Some points, each followed by its number:
[-45 -28  -1   1  37 -19  -3 -17  42  18 -23   1  34  -1 -26  17] 0
[ 41 -33  -3   1  11   2  34  23  18 -16  29 -24 -48 -48  -7 -14] 1
[-37  36 -18  62  -6  37 -38  20 -16  65  -3  35  48  28  45  21] 2
[-28  50  -8 -38 -44 -17 -89  -6 -18  32  -7  31  40   2   7  11] 3
[-27 -31   7   9  45 -59   3 -40   4 -53 -57 -23  22 -41 -21  32] 4
[  39  -10   23 -100  -57   30   18   28  -28  -30   13  -56  -55  -40
   23  -44] 5
[ 61  14  73  50  -8  12  28  43 -11 -34  26 -43 -54  26  10 -26] 6
[-27  35   4 -22 -10  30 -16  -3 -18  25  19  38  12  11 -22   2] 7
[ 40 -25  24 -95 -48  18  21  16  -5 -34  14 -58 -56 -59  12 -46] 8
[  4 -12  46  40  60 -21  24 -19  39 -15 -28 -35  -9  -3 -21  27] 9
[ 49 -27  -5 -31 -25  31  68  11   0 -59  18 -32 -44   0 -23  -8] 10
[ 36  49  13 -23 -36  27 -71  76 -50  64  63   1 -32  71  19 -22] 11
[ 50  -3   1 -18  -5  10   5  23  -7 -23  34  -1 -32 -10  20  -6] 12
[-33 -36   7  14  57 -45  19 -24  20 -37 -52 -16  28 -41 -24  30] 13
[-18  44  -6   1 -19  23  -7  -4 -37  21   4  44  22  24  37 -24] 14
[ 33  42  39 -29 -19  40 -13  38 -49  50  71  45 -16  64  62 -57] 15
[ -5 -13 -10  44  52   6  38 -37  36 -13 -38  -1   1 -54 -27   9] 16
[ 45 -33  25  10  -6  21 -11  15  10   6  26 -42 -38 -23 -33 -18] 17
[-26 -29  26  29  72 -32  21 -38  52   5 -38 -30  17 -13 -39  26] 18
[ 34 -16  14  -1  -4  62  60  23 -18 -49  22 -28 -42  -1 -24 -38] 19
[ 28 -21   6 -13   3  16   6  17 -11 -26  32  -5 -36 -27   4 -30] 20
[-24 -19   2 -11  20 -34  -5 -16 -11 -21 -30 -13   0 -24 -10  -3] 21
[-13  61 -48  12  10 -19  -2  12  -9  48  -4  71  45  48  48  41] 22
New points follow, each followed by the numbers of its five nearest points above, looking only along the 3 directions in which the numbered points spread most, nearest first.
[  0  51   3 -27 -49   9 -58  36 -18  38  25  39  43  42  37   9] >> 14 7 3 22 2
[-13  17  32  22  48 -12  -5 -32  27   5 -40 -21  20   2 -14  39] >> 0 16 18 9 21
[  3  49  -1 -26 -47  15 -61  32 -29  16   3  28  34  38  38  17] >> 14 7 3 22 2
[-20 -24   4  -2  12 -25  -1  -3  27   1 -14 -18   5   8 -19   2] >> 21 0 16 9 13
[ -7 -22  25  -4  56 -35  23   4  30 -17 -25 -27  -6 -39 -22  15] >> 16 9 21 13 4
[-32  -5   7   4  36 -27 -18 -30  23  12 -35 -19  16  -6 -31  21] >> 0 21 13 16 4
[-20 -30  13  16  50 -56  -4 -56  25 -16 -53 -36  15   1 -25  43] >> 13 18 4 16 0
[-42 -18 -56  13  36 -32  28 -47  31   0 -28  42  32 -31  -7   9] >> 0 13 4 21 18
[-23 -18  12  11  24 -10   3 -11   7 -16 -32 -32  -3   3 -18   2] >> 21 16 0 9 13
[-40  31 -33 -55 -57 -17 -85  12 -14  35   0  42  48  18  14  12] >> 3 14 7 22 2
[-17 -12 -42  21  22 -37  23 -50  37  16 -15  52  50 -20   3  30] >> 0 21 13 18 4
[ 35 -21  53 -37  38  -5   8  38 -11  11  46  -8 -35  19  16 -39] >> 12 20 17 19 1
[ 36 -10  29 -81 -34  44  32  42 -14  -6  41 -33 -35 -22  19 -60] >> 5 8 12 20 10
[ 47  -2  65  32 -30  -2  20  32 -16 -33  14 -42 -56  14   3 -32] >> 19 6 17 20 12
[-10  49 -31 -13 -13  -9 -24  26 -12  58  16  51  22  45  39  19] >> 14 22 2 7 3
[-38 -15  -4  10  26 -33   7 -31  -5 -34 -45   6  35 -13   1  32] >> 0 21 13 4 16
[-26 -12 -55  27 -23 -17   3 -31  31  21 -31  11  32  -5  -3  51] >> 0 21 13 16 4
[-26 -16   8 -10  28 -42 -10 -23 -14 -31 -15  -3  12 -21  -3  -7] >> 21 0 4 16 13
[ 49 -27  -4 -22 -30  27  58  -1  -4 -66   3 -45 -56 -18 -38 -13] >> 10 1 19 17 20
